First come named turns, each shown by rows before and after it. For each pair of rows after them, which turns, in which order, take the first row to the second? The first pair is done for you.
B:
[-15 -14   4 -22  15   8  -9 -16 -19] |-> [-14  -7  14 -11  16  14 -21 -18 -12]
[ -5   0  11   7  -1  18   6 -11 -20] |-> [ -5  -5   8   0  -4  13  11 -12 -23]
[  2   1  13 -24 -40   8   1 -32  -7] |-> [-11  30   5  13  -6  47  -4  -9  -1]
[ -3 -24  34  12   2   1 -15  15   2] |-> [-10 -25  14   9  16   7   7  31  -8]
U:
[ -2   1   8  25 -10  15 -12 -10  -7] |-> [ 13   1  26  -3  12 -10 -12   2  11]
[  1  -5 -32   8   4 -18  12  11  10] |-> [ -9  -5  -5  33  -4  19   0  -1 -15]
[  6  16   4 -27  -3 -11 -14 -14  18] |-> [ -3  17 -18 -10 -20  -3 -11 -22  10]
[ 20 -30  41  11  10 -26  -9  24   5] |-> [ 11 -28 -23  16 -10 -46   7  19  15]
C:
[  5 -21   5  12 -18  -3   6  -2  -3] |-> [  5  -4  -5  19 -11  -6  -4   2  18]
[ -4   9   9   1 -27   1 -13 -23 -26] |-> [ -2  -6 -25  19 -14 -18  11   5 -21]
[-27   6  21  -5  34  34  29  33 -29] |-> [-25  31   3  10  46  26  15  42   4]
T:
[ 13 -21  18  57   7 -10   7   5 -12] |-> [ 19 -27  14  48  -1 -30   7   2  -6]
[ 4 -3  8 -5 17 -3  3  7  1] |-> [ 4 -2  7 -3 17 -2  3  7  1]
[  1 -18  13 -42  -2   9  11 -18 -34] |-> [-10  -3  14 -12  14  41   6  -9 -37]
Pairs:
Each pair is two turns apart.
[-25  29 -34 -27  -2  32  15 -16 -20] |-> [-17  33  20 -11  26  49  -4  -3 -17]	T, U
[ 10  13   1  26  -7  11 -19  -9  17] |-> [  2  29 -11  -7  -1  20 -10 -13  12]	B, C
[ 19  14  37   8   5  11 -13  15  20] |-> [ 15   6  31 -29 -22   5  -6 -13   5]	U, C
[ -8   3   1  -4 -14  19   1 -14 -16] |-> [  2   3 -14 -27  -4 -12   9  -3   3]	U, U
[  2 -19  18   5  22 -20  15  24   4] |-> [  5  -7  32   7  17 -22  -8  11  19]	B, C
[ 10  14  28  -1   0  19 -14  12 -22] |-> [ 14  -2  -5  10  10  -4  11  36 -19]	C, U
[ -1 -29 -21  53 -10  -8  19  26  -5] |-> [ 10  26  25  16   4  -9 -37   0  45]	C, U
[  3 -14 -11 -16  16  -9  -6   2   5] |-> [ -7 -12 -23  -9   3   5  -2  -6  -7]	T, U
[  3   8  -4   1 -37  -3 -16 -27  15] |-> [ -2 -19  -2  -1 -37   8  12 -18 -22]	C, T
[ 11   6  -8  13  24 -16   3  26  15] |-> [  0  -7 -27  26 -20  -8   5  -1  -8]	B, U
[-1 15  1 11 11  5  5 13  9] |-> [ 1  8 22 -9 -4  4 -4 -5  0]	T, C
[  7  14 -30 -20   8 -10  -7   9  15] |-> [ -8  10 -29  -4 -15  21  -9 -11 -13]	T, U
[-10   7 -31 -14   0  47  16   4  11] |-> [ -2   3 -47  -4  -5  18  12  10  33]	T, T
[ -1   8  24 -11  -8  13   3 -17  -1] |-> [  5  -3   2 -24  -2 -13  21  -3   4]	U, C
[-18  10  -9 -10  12  24  39  -3 -36] |-> [-13  17 -35  33  17   5  29  14  -1]	T, T
[ 15  19   9   2   7 -18 -19  11  22] |-> [ 16   6   1 -17  -2 -33  -6   9  14]	B, B
[  4  20  21   3  20  20 -18   4   8] |-> [ -6  -1 -25 -14   6  13  23   5 -20]	B, U
[ -6 -20  -5  -3 -29  18  17 -13 -29] |-> [ 18  -9  43 -23   5  -7 -10   1  12]	B, U
[ -4  12 -31  -6 -10 -15   3   0  19] |-> [ -8  16   4  18 -20  14 -19 -14   7]	B, U
[  1   1 -16   5 -22 -11   5 -14  12] |-> [  2   0  20  -3 -19   3  -4 -20   0]	C, U
[  6  10 -38   3  24  20  26  39  16] |-> [  4  41   1   0  11  41 -19   5  30]	C, T
[ -4   6   5   0   9  -5 -14  13   2] |-> [ -8   6   7  -8  -5   2 -16  -1  -8]	U, C
[  3 -22  12  24  24  13   8  23  -6] |-> [  5 -25 -10  28  16  -8   9  24   7]	T, U
[ -2 -26  31 -13   1  18  14   2 -59] |-> [  2 -38  26  -8 -13   4  14  -3 -57]	T, B
[12  1 -7 13 17 -8  3 17 15] |-> [ 17 -14   4 -20   2 -19  10   2  -1]	B, T
[ -7  28   2   7  13  20 -13   0   8] |-> [  0  10 -14 -31  11 -12  12   5   4]	U, B
[ 16  -7  21 -33  27 -22  10  15  11] |-> [  3  11 -43   2   0 -26   8   6  30]	B, U
[ -9   6 -10   0   6  21   6   3 -14] |-> [-8 13  0  4  2 23 -7 -4 -6]	T, C
[-13  24 -25  43  33  26   2  17  18] |-> [ -7 -25 -15 -43  -8  -6  37 -16 -29]	B, T
[ -9  14 -33  16  -6  -5 -27 -13  20] |-> [-16  12 -12 -19 -16  10 -23 -33  -6]	B, C
[-7 -4  6 70 43 25  6 40 -1] |-> [ -6 -62  -8  16 -27 -14  39  -2 -48]	B, U
[-11  33   1 -20 -13  15 -17 -37 -10] |-> [-12  -8 -26   3  -2  10  29  -1 -41]	C, T
[ -4 -16  -9  10 -13  -6   0  -5  -9] |-> [ -2   0  11  14  -2   5 -20  -7   2]	C, U
[  9 -17  31 -40  19  -6  17  11 -13] |-> [-13   3 -51  23  -6   5  20  10   2]	C, U
[  9  -2   8  -2  20 -17   0  11  18] |-> [ 5  2 29 -9 15  3 -8 -3  3]	C, T
[ 1  3 12 11 -3 -1 -4  0  2] |-> [ 1  5 -5 11 -7 -9  1 -1  5]	U, U
[ 18   3   4  19   6 -12 -29  -4  14] |-> [ 12   3  -4  26  -2  -6 -28 -10  10]	U, U
[ -4  13 -17 -21  31  24  20  22  -8] |-> [  3   2  29 -41  -4  20  -6 -15 -16]	B, T
[  7  -8 -15  22   0  -6  -7   7  13] |-> [ 11 -19  -3 -14 -11 -16   0  -6  -1]	T, T
[ 12  13 -25  -1   4 -18 -24  -9  33] |-> [ 12 -13   0 -37 -13 -16 -10 -27  -6]	C, U
[ 5  2 -2 37  7  6 -8 12 13] |-> [ 8  1 -6 27 13 -7 -5 16 22]	U, U
[-14  24 -28   7   1  27  11  -2 -12] |-> [  1  -2  11 -37   5   6  19  -4 -25]	U, B
[ 14 -34  38  21   6   0   0  10 -10] |-> [ 14 -41  30  10   5  -6  12  12 -16]	B, B
[ -1  23   8 -16   0   9 -10  -6  15] |-> [  1  13   3 -30  -7  -2  -1  -9  10]	B, B
[ -7 -11  12   3 -14  -4   3 -12   0] |-> [-11 -14  -2   0  -6  -1  18  -2  -7]	B, B
[-10  21 -12  -1   9  -8   0  -9  11] |-> [-15  18  -5   9  -2   3  -2 -18  -3]	T, U
[ 15  -2  -8  -3  13   1 -11   4  20] |-> [  8  -4   1  13   6  22 -16  -3   6]	U, U
[ 6 13 -5 23  3 -4 -7  9 13] |-> [ 13   0   2 -11 -10 -25  -2  -3   8]	T, T
[ -1   9  24  16  18  15 -12  16   8] |-> [  2   7 -12  23   8 -13 -10  16  26]	T, U
[-13  -8  -5 -19  -5  -4  -8 -10  -2] |-> [-18  -2 -14 -12   9   5  -1  -1  -7]	B, B
[  3  14   3  10  -1  -3 -20   7  35] |-> [ -6  22  12 -27  -1  17 -10  -8  12]	B, C
[-11 -11  -1 -16  -6  14  17  -8 -27] |-> [ -3 -22 -17  19  -3  -6  19  12 -10]	B, C
[-21  29  -9   1  -2  39 -15   0 -21] |-> [-10  21  11  -9 -26  21 -34 -22 -12]	B, B
[-15  20 -17   9  19  11   5  -1  15] |-> [ -4   3 -21 -10  -1 -23   5 -11  23]	T, B
[ -1 -17  -6   3 -36  -6   3 -19 -16] |-> [ -9 -12 -24  10 -16  10  22   1 -23]	B, B
[  5 -27   1   5   6  -9  19   9 -10] |-> [  6 -21  18  19 -10  -8  -5  -7   0]	U, B
[  1  -6  -1 -14  24  -8  16  14 -14] |-> [  6  -2  33  -9   8  -3 -13  -8 -10]	B, T
[ 14  22  -3 -10  22 -27 -10  22  24] |-> [ -1   8 -41   3 -28 -24   0  -5   0]	U, B
[ -1  18 -12   2   2   4 -13  -1  29] |-> [  6   6  -9 -14 -10 -12 -12  -9  27]	B, B
[ -6  -7 -21  16  20 -26   6  27  30] |-> [ -9 -43  12  -6   3 -11  24  13 -22]	C, C
[  1 -21  -6  25 -10 -11   5   5  -3] |-> [  1 -21   9  23   3  -1   9  13 -11]	U, B
[  4   0   7 -21   8  -1  27   5 -26] |-> [ 2 28 -9  5 23  7 12 16  1]	T, C
[-18  11 -28  12   2  25   5   0  -5] |-> [-16  15  -3  -1 -14  26 -14 -24  -4]	T, C
[-11  17 -49  28   5  20  10  10   2] |-> [ -5  -1  12  30  25  41   8  20 -21]	U, C
[-2 -5 34  7 19 23  1 17 -7] |-> [-15  -2 -37  20  -8  10  17  10  -1]	U, U
[  2 -11  22  16 -30 -12 -23 -22   9] |-> [ -3 -14   1  51  -4   3  -3   9   2]	C, B
[-10  32  -9 -20  17  13  -4  -1  13] |-> [ -4  17 -16 -35   3 -12   5  -6  11]	T, B
[  1   8 -20  10  11  -7  -4  13  23] |-> [  4   6   0 -30  -2 -10 -10 -10  14]	C, U
[ 11   0  24 -29  13   3  11   6 -16] |-> [ 13  -4  27 -29   6   3  11   2 -19]	T, B
[ 23 -18  30 -17 -17 -40 -13  -5  18] |-> [ 11   8  17  40  22  -2 -15  29  29]	C, B
[  8 -23   7  16 -34 -11  -4 -42 -15] |-> [18  3 41 13 42  5 -6  5  7]	B, U
[ -8  -8   7  24   1  24   3   1 -17] |-> [ -8   6  10  24   3  27 -10  -5  -5]	C, C
[  9 -13  16 -20 -24 -25  -9 -13 -10] |-> [  7  -7 -23  -1 -22 -36  -4  -1   6]	U, C
[-21  16  -9 -19   1  22   8  -7  -7] |-> [-11   9   7 -32 -10   5  -3 -19  -1]	B, U
